128 stands for zero in the data rows.
Here are some points, each followed by its number:
<119 121 135 127 147 125 140 142 155 142 150 133 159 116 142 128 140 140
 119 127 134 105 103 132> 0
<120 138 125 111 123 127 112 128 151 138 100 123 229 129 163 145 136 163
  58 172 137 112 127 112> 1
< 93  92 138 116 107 151 161 162 152 148 139 141 156 114 155 112 137 121
 126 102 123 137 128 139> 2
<162 150 118 173 171  88 122   4  87  66 125 104 115 181 124 196 140 145
 106 121 149  96 155 136> 3
< 86 123 121 107 160 137 122 183 127 137 143 138 114 119  91 111 120 108
 154 121 122 129  93 154> 4
<169 168 185 219 139  96  91  87 106  80 115  48 115 156 165 206 110 143
 127 192 135 116 113 117> 5
< 99 125 131 125 115 147 152 154 211 167 149 106 146  70 141 122 209 217
 141 152  98 103  99   0> 6
< 90 107  99 116  95 164 124 123 171 168 141 143 203  93 130  92 113 101
 126  66 152 144 154 136> 7
<166 148  27 125 103  95 208 126 112 112 133 124 110 159  91 122 134 118
 133 100 139 143 111 135> 8
<130 165 117 169 166  88 132  92 114 101 116 116 156 153 133 144 205 138
  75 138 165 152 159 126> 9
<131 126 135 157 117 122 178 112 133 121 159 116 140 131 133 136 138 154
 126 137 142 115 130 125> 10
<143 168  77 130 158 100 125 120 117 112 111 118 108 155 126 127 131 128
 115 111 136 124 148 125> 11
<135 129 210 123 105 118 132 131 133 132 159 113 132 131  86 131 109 137
 150 156 133 144 133 137> 12
<136 146 114 127 124 100 141 148 109 120 138 140 121 149 111 123 113 115
 125 144 136 131 240 126> 13
<134 112 119 118  95 118 159 121 117 118 167 143 128 145 131 127 205 129
  65 146 129 144 115 157> 14
<143 167 127 138 112 100 156  82 110 105 128 119  95 146 191 144 140 144
  95 169 141 118 124 128> 15
<137 140 143 148 153 114 107  52 108 102  82  92 126 148 134 167 136 144
  64 135 136 120 143 119> 16
< 49  73 167  88  84 249 150 159 155 172 127 149 172  82 120 110  86  85
  87  67 130 146  67 119> 17
<152 151 125 140 133  96 132  94 104 102 108 124 104 149 152 160 156 140
 128 169 139 124  54 101> 18
<107 153 133 132 127 125 166 115 145 135  93 130 120 119 144 128 115 155
 117 154 131 110 102 121> 19
<158 162 150 146 151 109 111 116 114 109 146  91 107 136 128 159 133 131
 129 130 163 125 117 125> 20
<132 144 119  95 113 121 122 135 102 125 180 159 134 137   0 101 147 115
 101 120 120 146 131 167> 21
<131 103 133 133 109 124 113 130 134 132 177 113 136 125 162 128 142 145
 117 153 131  74 118 112> 22
<132 115 136 119 133 137 133 133 119 131 121 161 115 138  95 104 133 100
 143 108  97 158  87 151> 23
< 93  83 157 128 111 156 129  85 187 171  24 130 151  50 192 133 131 210
 154 154 128  21 113   0> 24
< 75  74 123 103 128 178 117 147 160 157  91 125 201 107 116 106  79  97
 140  66 121 169 121 138> 25
<133 133 120 107 109 135 131 132 107 132 165 137  88 133 127  80 116 103
 146 126  94 150 105 140> 26
<155 131 146 122 127 102 100  98 108 113 127 134 117 138 124 156 104 138
 161 137 176 113 159 127> 27
<164 137 184 197 139  91 111 100  81  65 126  88 107 178 152 158 153 143
 133 144 165 121 134 105> 28
<117 109 115 140 140 127 135 109 148 142  63 132 100 112 148 110 112 155
 114 112 142  85 134 155> 29
<103 120  69 119 109 145  51 127 169 150  76 135 141 116 132 109 149 124
 114 140 139 122 132 146> 30
<144 132 125 136 145 117 120 124 120 120 102 108 146 138 128 123 131 134
 101 121 134  99 137 124> 31
<126 161  85 125 140 107  95 124  93 109 111 127 122 155  77 123 120 121
 126 113 130 137 127 152> 32
<129  87 123 113 130 137 118 123 136 139 133 119 121 122 119 120 115 121
 100 125 137 117 133 121> 33
<143 161 114 135 151  97 121  99 100  94 149 117 111 163 102 141 155 128
 103 160 146 135  66 151> 34
< 89   0 125  95 128 255 128 121 194 182 132 140 165  70 152 101 122  82
 134 129 104 178 135 157> 35
<161 140 106 136 233  71 114 119 105  96 136 125  88 160 155 154 144 123
 115 105 139 119 169 148> 36
<134 124 142 105 112 145 108 151 118 135 123 141 106 128 120  97  95  98
 138  98 104 227  99 145> 37
<173 144 104 143 137 119  65 116 116 121 110 124 125 142 114 134 141 130
 149 128 150 131 255 134> 38
<122 137 120 146 119 128 163 123 157 150  90 123 138 113 126 124 136 143
 129 159 174 106 123 108> 39
<167 143 175 171 185  97 120  98  96  95 149 114  90 166 194 183 130 142
 112  96 197 106 144 127> 40
<161 216 142 191 140 101 125  83 101  69 141  76  89 183 148 171 109 137
 131 125 130 109 152  98> 41
<110 126 115 124 157 140 130 154 152 146 134 146 143 103 133 115  77 139
 152 116 148 113 120 160> 42
<115 114 129 123 135 136 133 152 143 139 157 143 153 130  95 103 172  98
 161 123 135 143 142 128> 43
<137 101 107  96 191 145 177 144 125 144  98 149 119 100 128 107  67  61
 214 103   0 184 154 124> 44
<148 141  95 124 177 108 110 145 117 116 136 129 111 148 133 119 148 122
 101 155 126 133 146 149> 45
<123 117 134 114  80 140 119 145 164 183 162 136 147  32 169  98 118 146
 143 121 112 100 151 118> 46
< 91  94 111 109 138 143 140 157 122 141  95 155 132 127 111 118  93  94
 148  97  50 182 105 145> 47
< 82 132 115 112  99 140 131 133 138 140 157 128 126 122 140 105 152 112
 101 121 127 131 175 155> 48
<142 146  97 116 141 119 146 125 115 122 125 140  61 143 122 122 119 115
 116 115 129 138 132 122> 49
<147 151 156 183 131 106 109 118 113  78 114  60  96 156 143 161 108 152
 131 119 148 134 137 124> 50
<118 159 128 152 131 111 101  96 110 107 117 112 112 139 137 145 127 132
 126 159 163 131 146 126> 51
<136 134 159 128 103 123 122 117 145 140 112  95 255 110 136 122 132 159
 147 129 155  76  96 110> 52
<142 118 123 121 133 114  98 123 103 123 117 161 114 141 124 117 132 128
  76 120 130 132  60 125> 53
<129 156 134 147 144 108 131 109 126 105  78  44 127 132 159 164 140 167
 156 132 174 109 110  70> 54
<135 133 143 104 116 118  92 148 118 128 146 143 147 141 114 106 142 110
 118 119  93 143 129 137> 55
<127 114 160 116 173 132 167 140 118 135 136 153 110 135 122 110  83 104
 137 105  98 142 100 138> 56
< 47 107 141 114 109 161 132 164 187 173 118 154 134  71 172  97 140 132
 101  98 133 131 122 210> 57
<130 151 122 121 124 116 126 151 125 119 159 142 114 146  84 119 145 119
 125 141 138 130 115 138> 58
<148 159 122 135 146 110 141 120 123 111 124 126 126 138 147 134 135 135
 134 137 128 138 199 200> 59
<140 148 255 162  97 116 114 122 127 114   0  90 148 133 158 161 141 160
 122 131 156 106 161 120> 60
<123 118 143 106 179 117 120 139 113 119 175 166  88 150  67 106 110 114
 149 106 100 143  85 180> 61
<139 169 129 127 126 103 159 144  96 102  65 124  82 163  99 142 131 130
 117  94 145 131 127 188> 62
<111 100 111  87 115 183 228 134 190 200 137 172 153  73 128 123  81 125
 160 104 128 139 117 141> 63
<147 144 114 141 128 118 150 131 130 124  78  89 135 125 162 201 116 165
 131 138 139  54 120 110> 64
<104 136 136 106  79 174  68 145 134 150 116 149 130 117  97 116  97  91
 113 149  51 195 128 164> 65
<128 140 163 182 147 116 130  96 128 124  94  93 152 129 250 152 115 159
 170 136 139  66 123  63> 66
< 88 138 121 109 108 146 114 149 173 187  83 142 150  60 143 118 121 138
 125 125 130 128 157 147> 67
<170 146 103 139 110  86 150 104 109 107 146 133 129 152  94 138 137 124
 125 138 136 135 141 141> 68
<108 117 111 105 135 135  83 163 128 135 121 167 115 133  85  98 135  83
 101  94  85 163  85 147> 69
<116 113 135  94 159 134 129 142 120 132 127 138 119 129  92 104 101 109
 152  91  52 161  83 130> 70
<164 174 132 155 130  77 118  91  80  58 145  90  71 178 145 173 142 137
 141 141 152 121 133 132> 71
< 97 114 156 105 144 146 146 166 184 186 157 153 175  70 123 126 121 138
 107 115 137 111 130 151> 72
<167 136 121 127 166 103 139 139 118 114 196 132 118 143 132 124 174 141
 115  70 132 123 147 120> 73
<114 107  82 127 131 127 109 144 136 137 157 138 115 121 111 104  94 123
 105 114 117 136 140 146> 74
<160 157 149 175 139 104 122 119 105  92 136 104 100 147 143 157 174 138
 136 141 156 110 125 107> 75
<112 117 148 133 124 134 136 146 171 152 142 136 142 105 133 129 109 175
 133 222 140  74 129  49> 76
<104  97 134 108 110 160 103 131 138 152 155 152 124 112  85  48  83  78
  98 111   6 186 110 123> 77
<122  94 139 111 104 148 128 158 150 144 107 140 150 118  97 118 116 114
 104 116 135 133 156 145> 78
<122 144 147 128 148 111 102 126 122 115 138 123 156 137 118 145 141 143
 119 162 163 112 194 118> 79
<145 132 125 155 130 111 120  82 112  93 101 105 142 149 255 216 124 148
 118 117 162 129  88 102> 80
<124 111  87 133 105 130 118 122 155 138 106 100 128 103 180 117 157 178
 127 159 149 102 167  85> 81
< 69 102 123 109  87 179  69 135 148 153 158 163 119 102 105 115 132 112
 114 100 126 143 130 151> 82
<161 117 113 134 139 106 199  95 107 104 134 127 111 155 123 120 123 122
 111 110 133 124 197 150> 83
<142 144 131 125 131 109 132 148 119 116 155 124  80 155  92 105 145 121
 129  96 141 141 125 145> 84
<143 170 138 134 131 101 136 109  65  96 255 100  88 174 128 135 114 136
 142 120 124 124 151 139> 85
<130 166 146 157 132 104 122 122 103 103 123 115 111 143 111 146 139 139
 127 119 167 128 129 150> 86
< 89 112 132 124 134 149 123 137 172 180  81 155 200  42 119 121 135 197
 239 255  99  44 126   0> 87
<152 147 115 145 167  86 141 107  76  84 153  94  34 169 137 139 132 120
 114 105 131 137 132 114> 88
<177 150 170 205 140  92 143 104  87  67 128  46  67 158 188 199 124 135
 149 204 155 115  97  58> 89
<141 148 175 153 113 113  86 100 123 117 104  98 130 128 136 154 149 161
 115 172 135 113 110  95> 90
<151 166 106 159 169  87 131 121 120 101 135 121 114 147 164 168 173 138
 115  93 166 122  39 135> 91
<156 140 126 128 168  92 136 120 104 110 133 115 127 152 114 135 168 134
 103 117 146 125 111 162> 92
<180 155 116 155 157  98 153 131  95  85  68 124 120 167 110 130 170 130
 136 111 147 121 139 130> 93
<122 111  77 105 124 127 130 124 114 126 159 142 109 144 117  95 121 112
 162  99 108 139 167 131> 94
<145 169 134 141 128 101 120 124 106  98 102 109 110 146 148 147 138 134
 128 106 169 117 112 113> 95
<130 141 161 117 114 110 130 132 101 112 120 129 122 153 102 117 144 121
 123 107 122 125 152 147> 96
<101  14 116 103 119 221  98 250 147 170 103 183 167 104 123  84 155 103
 116 141 119 160 114 144> 97
<117 134 144 130 142 129 128 115 135 128 124  96 136 124 160 163 125 163
 115 122 129 101 118  40> 98
<137 131 110 133 173 104 240 107 107 111 133 138 121 151  72 132 116 125
 159 132 132 116 132 159> 99
<129 137 190 141 119 121 122 103 139 122  80 101 131 128 206 174 148 169
  82 154 154 116 132 102> 100
<152 172 125 122 121 106 191 131 108 121 132 148  78 145 108 123 147 124
 122 108 136 117 115 168> 101
<183 162  54 178 166  82 129 129  90  79 148 121 117 169 135 165 169 133
 117 116 158 139 139 135> 102
<146 161 144 143 125 101 152 135  98  97 128 113 108 152 111 139 136 132
 120 132 146 116 133 137> 103
<115 107 155 112 167 151 110 182 132 156 104 130 123 114 135 111 137 109
 202 122 116 154 141 125> 104
<231 192 132 255 150  88 109  95  91  83 117  28  99 198 165 255 213 136
 105 163 157 114 120 122> 105
<137 147 155 130 160 120 141 122 123 126 102 130 124 132 143 105 149 126
 128 133 124 115 143 131> 106
<123 121 118  95  71 125  99 156 116 129 143 145 128 129 123 117 123 118
 135  92  99 141 125 128> 107
<138 133 129 127 159 124 134 119 120 131 126 140 149 141 131 117  75 107
 122 135 131 135 134 168> 108
<195 169 119 163 146  83 136 112  56  65 141  92 102 173 144 171 140 126
 133  98 159 123 137 113> 109
<133 145 172 145 126 114 123 111 120 115  94  70 137 144 125 137 137 152
 112 202 172  84 151 121> 110
< 96  65 117 115 129 155  91 143 169 159 157 159 144  96 133  89 129 121
 112 102 130 121 137 122> 111
< 92 116 152 109 121 180 129 133 169 160 140 145 177 102 136 117 132 119
 129 108 118 118 112 127> 112
<123 108 122 107  65 166 114 157 166 159 113 122 162 100 161 112 140 107
 124 114 100 135 128 149> 113
<151 169 173 161 153 106 143  98  93  74 124  58 122 159 162 173 166 141
 112 151 166 125 102 128> 114
< 47 127 136 132 141 150 141 126 169 159 162 135 172  84 127 130 142 228
 162 139 115  56 128  46> 115
<131 137 120 108  24 118 123  74 121 130 122 137 117 135 123 109 119 127
 135 142 134 129  82 158> 116
Which five points above are nearest to each new point, looking only along the 2 directions in which the numbered points spread most? Their numbers follow each, nearest first.
<163 153 122 180 139  70 146  67  95  69 128  88  56 177 176 143 122 136
  92 140 154 132 105 138> 71 109 3 41 40
<206 177 123 255 120  86 115  97  54  70 116   0  97 175 152 255 215 142
 127 191 197 135 117  93> 105 89 5 3 41
<148 155 133 149 158 106 147 116 109 102 111 119  77 146 109 143 138 137
 106 122 150 112 135  94> 20 91 86 95 9
<125 120 145 115 138 136 132  84 136 139 117 145 143 130 115 129 124 119
 106 126 131 119 136 169> 116 12 33 108 53
<197 191 133 197 167  54 188  62  67  78 145  69  92 179 150 254 166 139
 135 145 141 125 108 123> 105 3 41 71 109
<122 104 178 124 184 136 133 112 174 162 124 142 139 102 156 126 157 141
 120 169 153  87 128 118> 1 52 81 39 22
<122 109 113 110 165 130 143 129 141 138 162 138 150 127 145 123  82 134
  74 117 128 112 211 111> 33 116 12 0 48
<113 127 156 130  78 159 119 148 213 165 154 107 221  71 125 136  99 213
 169 211 140  79  93   0> 87 24 6 115 76
<142 131 117 124 168 125 117 106 135 132 137 124 152 117 142 136 123 143
 113 144 142 126 186 156> 106 31 12 10 116
<122 134 124 115 107 123 114 157 130 137  77 130 148 122 157 124 131 137
  90 160 152 136 231 151> 29 0 19 12 22
<127 121 136 137  99 122 112  97 127 133 127 132 130 126 128 127 152 138
 166 149 168 119 180 125> 10 19 31 22 79
<115 133 127  98 116 138 112 139 121 139 212 159 112 132 121 118 105  98
 129 182  82 150 107 133> 74 56 107 4 23
<133 125 124 115 106 118 157 125 135 131 149 147 116 130 151 122 132 132
 134 119 149 128 127 126> 12 116 33 106 53
<140 123 188 131 115 135 146 123 142 135  76 125 149 112 172 156 144 192
 112 255 149  77  30  21> 66 60 100 76 52
<108 111  76 102 116 147 132 135 138 145  75 142 131 116 111 110  93 103
 134  75 106 138 128 145> 4 65 107 82 78
<146 145 127 144 116 108 199 110 113 111 161 102 147 133 121 141 118 143
   0 137 170 112 146 129> 27 51 38 86 20
<129 124 103 129 133 126 113 117 130 134 120 150 121 123 113 123 131 132
 116 120 132 131 126 133> 116 12 108 53 33
<112 112 172  89 145 117 124 134 117 126 136 140 132 136  87 101 116 114
 128 131 127 131 128 144> 55 56 74 107 43
<124 116 153 113 129 129 124 136 142 144 128 126 127 120 144 131 127 124
 138 104 132 121 128 138> 33 0 12 116 29
< 38 124 149 128  92 141 136  88 217 195 115 157 211  29 163 107 136 196
 122 194  91   0 138  96> 87 6 24 115 76
<131 132 130 119 139 124 244 131 141 143 110 135 146 121 118 108 153 136
 104 152 154 101 142 169> 12 116 33 29 0
< 97  93 122  94 118 177 118 205 137 142 126 188 129 110 131 110  95  87
 122  94  95 190 109 174> 77 44 65 47 82
<148 133 135 167 133 100 151 123 105 105 130 129 120 158 103 134 131 139
 112 123 138 139 135 124> 11 38 103 92 86
< 61 104  92 115 131 169 123 116 136 153 131 139 119 109 134  90 107  99
 239 130  63 195 125 139> 82 65 47 7 44
<105 113 177  89 124 146  69 166 124 133 179 172 135 124 100  91  48  74
 126  73  29 208 135 121> 77 44 47 69 65
<137 116 119 108 153 117 113 123 120 127 101 129 112 142 128 114 108 120
 110  97 133 143 120 137> 108 53 14 58 96
<153 150 140 189 142 100 128 115 112  84 124  71 131 150 146 199 125 149
 142 144 197 124 123 111> 114 28 75 40 50
<113 122  47  96 134 131 150 168 104 134 120 147 134 137 120  57 123  86
 191 108  79 145 122 147> 69 37 70 44 47
<151 135 111 121 111 118 123 139 120 126 172 133 109 133 121 118 126 123
 136 103 115 122 150 138> 58 108 14 96 53
<139 164 145 180 132 108 118  53 110  99  46  75  68 149 183 153 231 143
 130 119 209 118  86 117> 5 114 89 28 80
< 95  94 111  99 120 160 115 255 151 152 138 143 141 111 135 122 111 113
 124 121 120 149  84 149> 82 7 25 111 57
<126 127 120 141 111 122 142   0 132 126 122 104 141 126  99 145 139 156
 134 142 142 111 146 123> 79 10 31 51 27
<117 132 132 126 117 115 231 104 132 127 179 121 134 122 150 124 157 155
 124 156 139 109 135 109> 10 19 79 22 31
<125  92 161 107 127 155 141 125 131 141  95 168 122 112 117  98 134  93
 139 129 100 155 126 171> 4 107 43 78 74
<153 138 138 139 172 105 119  50 115 114  81 125 139 148 125 142 128 136
 131 129 145 110 145 124> 51 95 27 18 15
<139 142  97 133 135 129 100 134 133 122 124 121 132 131 150 134 120 142
  82 101 154 101 122 130> 106 31 10 12 79
<119 146 120 130 122 121  90  84 144 128 135 133 131 129 115 131 126 137
 174 134 156 101 134 152> 106 31 10 12 29
<131 158 120 154 140 112 123 138 118 112 101 116 138 139 132 136 139 164
  88 123 140  94 146 119> 79 27 51 10 31
<143 152 190 156 139 116 123  93  97  99 111 122 122 150 154 228 160 142
 130 138 171  83 133 100> 80 54 114 110 5
<132 154 163 156 150  95 137 137  97  93 125 109 112 153 143 141 112 134
 120 121 144 114 170 124> 20 95 86 91 9
<155 139  69 129 145 103 108 142 102 110 127 151  20 163 101 102 134 120
 126 143 124 140 118 145> 8 101 84 62 32
<134 127 164 147 136 125 151  70 137 123 142 131 103 122 150 121 133 146
  52 128 162 120 105  92> 79 10 31 27 51
<110 112 171 127 106 138  87 112 155 142  66 146 150 103 159 147 146 193
 146 155 143 101 111  80> 76 52 81 1 115
<255 154  54 138 255  79 123 134  85  94 179 112 113 168 145 131 138 133
 128  82 140 117 162 147> 88 85 102 36 109
<112 113 131 123 129 129 133 136 149 143 120 162 153 117 110 124 135 133
 149 115 130 118 145 139> 42 104 30 33 78
<127 119 161 135 118 131 113 146 168 143 139 141 154 115 121 143 124 166
 126 161 143  87 119  87> 1 52 81 39 22
<160 152 107 144 147 100  98 127 113 112 135 127 103 148 109 134 124 131
 160   0 144 151 106 172> 8 84 32 101 62
< 88 113 120 100 110 148 141 120 138 148 132 127 144 113 118  97 109 101
 119  98 118 134 111 149> 78 82 4 43 104
<122 148 193 124  93 131 115 118 174 153  69 116 140 104 120 120 156 154
 115 117 149 106 131 101> 1 81 52 39 22
<133 150 145 148  98  97 145 155 111 112 181 123 131 150 159 142  80 130
 117 133 144 119 103 134> 38 106 31 27 59
<141 133 146 143 110 105 112 131 118 107 138 112 135 148 133 154 102 147
 119 114 138 111 142 162> 38 27 31 106 11
<121 117  97 112  94 135 151 119 120 125 113 177 123 132  94  96  73  99
 123 129  59 151 149 141> 70 37 69 4 23
<128 145 125 120 117 116 126 118 118 122 106 148 148 136  48 141 138 118
 117 125 140 135 140 112> 53 108 14 116 58
<141 138 134 147  91 117  95 140 121 118 144 113 139 144 134 141 123 155
 112 120 189 134 127 137> 31 106 10 27 79
< 95 102 255 120 111 147 119 132 176 181 114 152 174  61 127 110  89 136
  88 152 122 115 128 131> 46 67 112 72 113
< 82 114 143 127 133 135 130 129 147 142 124 107 163 106 140 141 164 179
 116 222 119 121  67  17> 76 52 115 81 6
<135 162 170 162 156  99 120 138  98  81  74   0  87 154 139 194 123 156
 126 114 160 136 122 123> 114 28 40 75 50
<105 112 125 106  87 155 109 183 178 180 120 141 148  78 133 121  96 138
 152 123 119 134 155 142> 72 112 57 111 113
<118 132 144 122  33 139 136 167 155 146 134 148 149 115 119 127  78 130
 101 130 149 125 137 129> 30 42 104 2 78
<117 129 255 116 135 135 117 106 141 149  87 123 159 107 133 125 135 137
 114 196 138 118 134 141> 1 39 81 52 22
<209 159 186 136 122  98 128 154 111 102 150 110  87 162 141 134 141 132
 102 125 146 113 185 134> 93 91 34 103 86
<163 170 128 126 123  93 152 130  92  86 133 129  81 172 109 137 126 125
 134  77 137 125 144 144> 85 62 34 36 68
<195 149  89 136 154  93 178 123 106 111 140 117  85 177 119  82 139 130
 142 113 139 129 141 128> 62 85 68 34 83
<120 123 100  96 134 137 126 146 109 128 172 160 106 131 114  91 105  77
 154 135  71 151 128 137> 37 69 70 23 26
< 79 124 126  96 111 143 104 201 148 149 131 170 144 116 131 137 110 129
  59  82 127 117 193 139> 78 2 104 82 42
<114  97 167  94 118 188 138 156 142 156 134 148 118 105 177 109 124  81
 125 142  69 175 115 178> 82 65 47 7 111
<137 115 140 123 132 134 101 141 122 137 125 141 104 128 111 119 142 128
 123 102 125 125 126 124> 116 108 12 53 33
<129 138 129 127 194  98 135 106  83 105 120 133 104 159 102 118 136 124
 138 112 146 136 124 170> 62 101 83 8 99
<212 148 108 173 158  94 119 109  98  83 118 106 105 163 147 157 148 127
 157  94 151 121 146 156> 102 36 88 109 93
<128 137 133 124 133 108 143 133 113 121 116 133 118 146 122 123 124 121
 255  68 136 125 116 118> 53 14 116 108 12
<144 138 108 132 132 105 180 133 105 113  54 123 105 144 105 143 155 128
  73 136 137 122  86 121> 38 27 86 11 103
< 54  69 118  88 160 165 130 126 134 146 125 147 125  99 122 114 136  43
 132 118   0 185 128 151> 77 44 65 47 82
<123 125 113 107  98 131 147 126 105 132 163 178 134 138  39  84  54 100
 165 122  66 171  69 153> 69 37 44 70 47
<119 123 108 121  97 110 122 122 126 122  63 127 103 138 105 131 162 138
 151 104 157 117 227 136> 106 12 31 116 10
<140 143  86 117 137 119 107 131 111 125 130 133 125 134  99 132 138 118
 129 112 123 127 177 142> 58 96 14 13 49
<117 125 102  70 133 144 141 148 117 136 136 145  88 126 104 104 127  70
 172  80  71 185  91 136> 69 37 44 70 21
<133 144 116 120 115 121 107 122 137 135 128 136 163 124 121 132 147 116
 156 134 151 118 103 140> 12 33 116 29 0
<126 152 115 157 126 100 125 125 123 111 136 143 136 150 118 131 155 135
 135 103 149 121 129 132> 38 59 45 11 13
<133 140  73  97 137 109 125 150  95 123 149 155 101 151  93 108 106 107
 135 133  99 156 188 148> 61 21 26 94 84
< 96 101 124 114 204 140 148 118 176 153  61 140 160  99 133 103 132 127
 133 127 128 127  82 157> 30 2 113 112 104
<113 105 124  96 150 137 140 131 120 143 147 135  82 136  87 105 143  94
 209 125 114 149 134 144> 23 26 94 56 74
<131 132  78 115 134 110 139 166  98 117 144 131 128 144 104 111 121 113
 146 114 131 145 126 200> 61 21 26 94 84
<112  96 110  54  88 142 126 144 133 138 117 150  93 128  27  89 129  79
 191 133 113 157  47 125> 44 47 65 69 70
<126 152 148 101 152 130 119 133 132 132 135 141 119 128 106 118 140 110
 147 146 115 132 147 156> 108 55 53 116 58
< 95 126 148 127 124 141 143 125 179 159 105 104 144  90 119 118 141 195
 136 255 124  85  61 102> 76 115 52 6 1
<123 135 117 132 134 118  90 119 127 121 132 111 139 135 118 118  68 133
   3 126 123 121 144 147> 53 14 108 116 96
<118 121 118 127 118 137 137 134 222 194 122 185 166  57 134  93 155 155
 127 144 122  98 151  96> 46 67 112 72 113
<129 116  90 111 119 149 111 173 135 155 131 167 123  52 144 114  71  48
 166 116   0 162 152 161> 77 44 65 47 82
<144 131 108 113 128 131 107 135 130 134 141 122 121 130  95 113 133 127
 119 120 148 148 141 140> 108 58 55 53 14
<102 124 107 100 135 160 158 162 130 153 107 153 153 116 122 114  78  95
 172 138  77 167 128 131> 82 65 78 47 111
< 98  92 117 101 107 142  63 165 164 150 129 147 126 108 124  95 133 123
 128 114 130 144  96 156> 82 78 2 111 7
<108  98 120  97  89 152 105 236 134 136 196 217 114 120 127  65 111  82
 198  86  68 235 119 151> 77 44 47 69 65
<136 115 123 155 130 117 156 119 113 120 117 117 121 131 131 145 105 148
 150 137 164 101 125 116> 79 10 31 27 106
< 81 112 128 129 118 136 126 117 166 165 175 129 199  71 133 121 180 204
 162 165 114  88  98   0> 6 115 76 52 87
<124  98 119  95 178 140 120 136 147 148 119 149 142 122  47 114 121 116
 136 115 124 164 125 176> 70 37 69 4 47
<121 126  67 119 118 129 161 129 135 136 125 127 129 127 121 128 159 132
  99 122 133 122 148 135> 116 12 33 53 108
<180 160 129 135 107  93 104  96  68  77 124 113  96 182 138 144 173 135
 114  80 166 144 114 121> 102 36 88 93 109
<102 119 125 118 110 136 137 130 171 149 121 124 123 110 115 139 152 147
 166  97 153 108 138 117> 0 30 29 33 42
< 87  75 126 113  74 191  96 167 175 168 139 147 196  94 174 113 132  98
 103 130 113 190 107 148> 63 57 25 7 111
<137 138 138 124 149 114 166 149 123 131 147 133 139 127  78 121 135 133
 255 134 142 126 153 131> 116 12 53 108 14
<174 150 147 165 140  95  90 106 101  80 122  21 134 152 143 165 189 137
 132 140 151 119 112  83> 114 28 5 40 75
<115 115 129 126 117 156 193 186 126 144 144 142 128 122  71 100 124 118
 115 163 108 162 124 181> 70 4 37 69 47
<129 143 144 135 140 121 128 157 129 134 137 125 119 128  93 137 190 146
 138 131 154 103 140 143> 106 31 12 10 116
<116 143 156 133  94 124 127 123 132 122 111  81 117 135 136 130 175 152
 165 113 164  88 150 121> 79 10 22 19 90
<113 115 127 124 130 142 144 125 128 143 134 168 138 122 114 107  34 108
  90 101 111 148  92 134> 4 107 74 70 43
<127 131 109  88   0 124 133 115 115 123 154 153 116 144 125 118 129 107
  92 125 119 141 143 132> 55 56 74 107 43
<115 112 134 111 127 144 128 194 120 139 255 142 119 122 130 119 127  78
 125 102  25 255 103 127> 69 44 37 21 77
<128 131 123 125 179 113 135 122 120 124  94 123 118 137 122 131 116 128
 136 119 148 108 149 147> 106 31 38 53 14
<122  90 109  70 130 136 135 140 113 137 160 139 105 122 132 117  78  61
 139 140  64 202  86 124> 69 37 70 44 47
<167 184 101 182 150 107 122  91 108  89 116  79 108 142 197 187 127 156
 123 191 147  98  98  62> 5 89 80 54 114
<123 123 171 125 118 140  95 164 170 173 132 132 163  80 128 109 143 198
 137 255 131  87  19   0> 6 115 87 76 24
<116 155 142 134 112 122 124 128 124 126 148 124 145 126 157 143 125 150
 144 142 165 121 101 137> 10 79 31 19 22
<137 127 234 124 188 102 133 134 114 114 128 126 111 147 123 128 150 128
  88 157 134 136 108 144> 38 27 86 11 31
<126 111  57 106 152 135 116 166 118 134 144 138 122 145 122  82 121  96
 129 131 115 158 116 169> 37 23 70 69 26
<140 125 126 104 148 120 162 177 119 128 133 196 127 135 109 108 155  89
 196 109 111 145  93 108> 74 56 107 4 23
< 93 124 200 115 168 128 127 115 166 145 102 129 144 101 142 133 101 152
 185 123 137  34  85 109> 52 1 76 81 39
<127 139 202 137 115 128 117  71 143 127 120 124 152 120 158 143 155 159
 151 142 139  87  91 108> 98 81 64 100 90
<218 235 118 255 193  87 116  83  69  72 122  43  85 162 179 193 132 142
 145 124 163 107 130 123> 105 3 41 89 71
<120 111 145 133  93 133  97 126 198 143 109 119 160 100 176 181 122 193
 131 131 126  94 116  53> 76 52 115 6 81
<110 121 112 116 110 158 100 140 158 155 163 153 137 112 119 104 123 115
  87 100 131 131 124 125> 78 104 2 42 43
<131 141 138 142 134 122  90 108 136 124  87 113 149 128 136 148 140 167
 165 148 147  82 132  90> 98 64 90 100 81
<109 137 115 101 128 128 123 141 124 135 201 149 122 134 124  86  67 118
 148 135 133 141 110 128> 74 107 56 4 55
<138 142 140 143 125 105 115 138 119 115 137 113  98 144 128 134 132 148
 112 126 143 115 123 141> 38 27 86 11 103
<143 127 140 157 114 120 105 131 121 115 126 101 145 134 121 166 154 161
 123 162 187  63  89 106> 90 110 64 100 54
<126 120 103 126 120 127 161 135 148 148 163 134 132 115 102 121 130 136
 120 115 141 118 161 146> 48 43 33 55 116
<135 128 150 127 151 115  90 105 130 124 130 139 136 143 114 133 142 135
 201 127 139 129 133 131> 106 12 31 10 116
<148 205 113 125 128 106 115  96  83 104 194 121 105 157 122 135 152 132
  97  78 136 121 113 208> 85 62 8 88 101
<135 130  98 124 118 125 120 130 127 138 126 127 117 133 111 104 137 122
  67 101 146 118 183 193> 58 108 94 26 55
<147 138 102 117 134 124 126 111 118 122 114 140  93 154  65  96  82 114
 134 130 126 137 117 158> 84 26 32 94 58
<134 136  92 136 119 116 147 123 142 130 134 130 143 124 131 130 185 149
 137 120 148 118 118 145> 106 12 31 10 116
<119 134 139 120 125 125  66 149 136 132 100 111 147 123 161 148 135 147
 118 131 133 111 119  71> 39 81 1 22 19
< 94 138  95 129 114 142 121 139 179 169 109 121 241  71 147 130 122 206
 141 255 138  36 110   0> 24 87 6 115 76
< 99 107  96 124 113 145 125 146 211 169 113 130 147  44 152 127 146 215
 160 191 121  36 117   0> 87 6 24 115 76
<134 132 108 147  74 116 128 101 124 124  73 114 113 126 125 136 115 142
 125 119 145 112 115 127> 10 31 79 106 19
<141 144 132 151 115 109 129 106 107 109 120 127 120 147 110 134 110 137
  23 142 141 131 149 125> 38 11 86 103 59
